In the rows, 128 means zero.
The same turns and mirrors carry the whole set onto itself, and each row onto the other rows of its family. Which rows share a family with each named row? Give them in list order.
These 15 rows form 5 families of 3 rows each.
Z_793: [117 122 138 152 105 122 141 129 115 118 159 135 106 135 104 120]
Z_498: [143 127 159 111 128 122 117 122 135 152 115  99 139 159 166 138]
Z_473: [139 107 154 109 126 139 138 117 131 154 108 103 149 143 155 141]
Z_553: [136 114 139 148 117 115 134 134 111 134 162 145 109 155 100 134]
Z_633: [129 122 131 143 117 120 138 136 103 123 148 144 106 136  90 126]
Z_842: [131 128 156 128 118 126 129 106 148 150 112  96 132 143 161 135]
Z_943: [124 135 121 102 140 111  91 112 125  93 135 121 122  97 140 143]
Z_819: [150 121 153 118 134 119 120 112 143 156 117 106 136 161 159 150]
Z_979: [139 137 118  99 156 113  89 117 118 102 119 123 123 101 132 150]
Z_179: [126 104 137 133 112 133 146 139  97 122 150 146 123 136 103 124]
Z_679: [141 128 119 100 156 106  84 122 121 103 143 136 121 112 131 154]
Z_522: [131 118 145 140 112 118 132 146 101 126 158 139 112 156 109 122]
Z_424: [131 117 121  88 148 124  99 125 108 100 126 128 136  96 136 149]
Z_938: [135 130 126  95 150 106  81 133 109  95 140 130 122 109 139 143]
Z_827: [144 127 152 127 127 125 136 112 137 162 103 100 132 153 145 141]

The rest of the family of Z_793: Z_842, Z_943
The rest of the family of Z_522: Z_498, Z_938
The rest of the family of Z_424: Z_473, Z_179

